In the rows, zero is written as 128.
The rows below come in pairs that one turn or mirror swaps. Which row does each named row swap with?
The rows were stretched afterwards, more along some directions than others.
Z873: [140 142  90  87 129 107 131 124 144 111 142 121 150 114 130 149 148 158
 140 146 123  98 120 101 145]
Z324: [137 159 102  92 129 107 117 105 137  95 114  98 146 104 110 129 138 142
 159 117  96 112 122 122 122]
Z706: [141 134 121 111 126  99 128 111 120 128 128 130 154  84 126 143 130 139
 134 143 114  85 114 115 136]
Z112: [147 137 100  92 136 111 126 127 144 111 135 111 155 113 135 144 155 149
 142 147 121 104 123 104 134]
Z72: [141 121 126 101 118 113 130 131 143 105 121  92 155 111 127 126 146 142
 137 138 113 105 124 124 120]
Z231: [150 139 135 116 129  97 129 104 124 120 127 125 158  78 121 136 131 137
 139 140 116  89 127 121 131]
Z379: [131 126 123  97 119  86 135  97 151 102 116  83 151  82 111 120 141 141
 140 122  99 105 129 117 130]
Z800: [133 137  81  97 111 105 145 116 146 103 123  91 145 104 113 125 134 147
 145 151 101 104 103 107 140]
Z185: [134 143  83  99 113 102 151 125 137 102 132  98 138  95 106 133 128 150
 141 135  94 110 105 112 150]
Z174: [134 125 130 110 116  97 132 108 142  95 115  83 139  99 114 137 135 143
 140 112 116 129 125 120 147]
Z705: [135 142 121  81 115 127 137 118 144 108 150  97 144 120 120 136 145 147
 155 136 123 123  95 135 159]
Z588: [137 146  86  98 129 104 138  81 142 116 129  89 141  81 113 118 119 146
 170 134 118  98 132 120 147]
Z319: [134 142  84 100 118 107 139 123 139 106 124  93 142 106 111 128 127 151
 152 145 101 108 103 110 143]
Z886: [131 141 105  96 124 117 127 124 144 128 150 120 154 126 125 134 126 150
 145 160 131 108  96 110 150]
Z242: [143 133 119  99 121 111 129 135 145 112 133  99 154 107 127 130 145 149
 148 149 117  95 112 122 117]
Z479: [130 135 109  89 120 111 128 123 144 128 152 113 159 113 125 139 126 154
 146 158 134 107 100 109 155]
Z939: [146 163 114  88 126 108 124  98 136  91 120  97 141 100 118 132 137 140
 148 118  92 108 120 119 129]
Z141: [137 147  97 111 128 120 145  93 143 114 143  97 139  94 111 117 126 144
 153 134 119 103 129 120 152]
Z358: [142 126 112  99 122  99 157 105 146  99 145  97 150 104 113 136 144 132
 139 150 102 106 131 105 152]
Z875: [147 134 118 117 128  97 148 110 128 129 132 130 150  82 128 136 125 138
 126 149 119  91 136 107 131]
Z771: [126 137 106  96 127 112 121 127 142 119 156 128 157 123 123 141 131 155
 143 152 130 101  99 117 151]
Z920: [135 149 116  90 114 126 128 115 143  95 146  98 147 127 119 124 145 144
 149 134 117 119 114 141 147]
Z906: [140 157 103  87 127 111 119 104 134  99 118  94 146 105 118 136 136 137
 158 116  94 115 112 120 126]
Z78: [137 139 120  93 117 125 126 114 147  99 153 101 151 129 119 128 141 146
 143 138 126 121 119 140 145]
Z842: [129 135 105  90 125 116 116 122 139 126 147 123 153 120 115 134 126 146
 147 152 128 106  93 120 150]
Z802: [145 157 118  89 129 103 131 104 134  87 116  91 151 108 123 132 140 142
 143 128  99 117 123 111 129]
Z172: [144 148  98  97 138 106 133 121 142 109 145 119 151 117 130 148 141 153
 138 147 118  98 126 102 146]
Z434: [142 129 130  98 119 111 129 127 143 104 121  90 157 112 131 122 140 147
 140 145 116  97 112 122 126]
Z122: [147 135  92  83 134 106 128 125 141 104 128 106 148 112 125 137 147 148
 136 155 112  97 123  96 137]
Z865: [124 143  84 102 117 111 142 119 141  93 124  93 145 112 113 127 132 144
 149 132  97 116 107 120 147]
Z767: [145 120 123  96 116 117 134 131 148 111 123  94 151 111 133 127 149 143
 130 142 120 103 112 117 122]
Z297: [128 148  86 107 125 119 145  85 139 109 139  96 145 100 117 122 129 149
 161 123 117 111 125 123 155]
Z810: [127 136 101  88 124 113 124 121 150 130 151 114 158 119 123 134 131 147
 154 157 132 100  92 113 148]
Z714: [138 116 130 116 122 120 127 107 150 118 134 116 142 132 125 129 140 122
 121 139 124 110 116 108 127]
Z957: [145 119 115  96 127  97 157 107 148 104 142  94 158  95 126 136 141 132
 140 155 114 102 129 110 153]
Z306: [143 138 137 123 128 100 134 113 130 128 129 121 153  82 125 133 130 141
 129 141 124  92 123 117 130]
Z276: [142 127 116 113 117 117 138  96 150 126 143 129 139 108 124 137 125 132
 128 143 140  93 122 107 132]
Z608: [138 162 111  92 127 115 120 100 136  93 117  98 148 109 115 130 136 148
 147 120 106 114 124 120 126]
Z849: [132 132 119  95 112  92 140  87 150  97 111  82 145  79 107 115 136 141
 141 127 100 101 132 113 128]
Z46: [147 148 122 110 122 107 136 100 139 110 115  94 133  84 124 144 124 154
 151 113 124 125 134 113 142]
Z388: [133 146 106  91 118 132 137 122 148 108 158 100 144 122 118 126 134 149
 145 137 124 125 117 136 151]
Z823: [142 120 117 103 127 101 155 109 145 109 148  99 158 100 127 142 142 139
 131 157 122 109 132 101 152]
Z855: [151 138 121 109 127  98 133 110 126 127 136 126 158  70 126 142 123 149
 136 152 120  76 119 113 138]
Z308: [144 137 124  86 116 129 128 118 139 101 146  94 146 119 120 133 140 141
 145 134 123 127 107 135 147]
Z528: [132 124 112 110 117 101 129 105 145 115 116  89 144  79 123 139 124 145
 145 113 139 124 126 124 142]
Z824: [144 147  98  90 132 107 131 123 148 108 143 118 151 114 134 144 148 153
 134 152 130  94 121 101 143]
Z772: [138 132 131 110 117 108 134 109 145 100 123  88 144  86 124 135 129 146
 143 110 128 126 129 125 141]
Z912: [150 134 117 111 132 129 114  97 150 136 128 122 142 121 134 134 136 131
 143 146 136 104 115 107 113]
Z280: [144 125 122 102 125 118 125 139 137 113 137 102 155 112 131 131 149 145
 137 140 111 102 116 123 121]
Z921: [140 133 113  95 119 132 131 129 138 100 150 105 149 129 118 126 141 144
 134 145 122 127 113 136 148]
Z514: [136 128 119  93 116  90 144  93 148  96 118  87 146  74 106 115 135 139
 139 120  95 103 132 123 131]
Z538: [140 143  95 110 130 111 146  83 143 112 130  95 144  86 118 115 125 143
 148 129 114  97 134 120 151]
Z47: [146 142 100  95 136 110 127 125 139 107 135 113 157 116 130 148 146 156
 138 154 126  98 125 101 139]
Z573: [131 148  91 105 123 122 145  85 148 112 133  96 152  92 121 114 128 146
 157 135 125 107 128 126 150]
Z524: [144 157 105  89 129 111 121 112 132  95 119  96 144  96 116 133 137 140
 148 116  97 113 120 117 123]
Z876: [133 140  88 106 118 104 154 117 141  98 122  90 145 107 116 130 130 150
 147 137 100 111 109 110 148]
Z415: [144 124 117  98 122 125 141 131 139 116 130  89 144 107 124 129 148 141
 144 128  99 113  99 122 120]
Z582: [143 122 121 111 120 122 124 109 156 120 140 122 144 118 132 130 139 129
 122 149 138  98 114 115 128]

Swapped with Z524: Z824
Swapped with Z172: Z324
Swapped with Z528: Z276
Swapped with Z705: Z415
Swapped with Z280: Z920
Swapped with Z875: Z588
Swapped with Z46: Z912

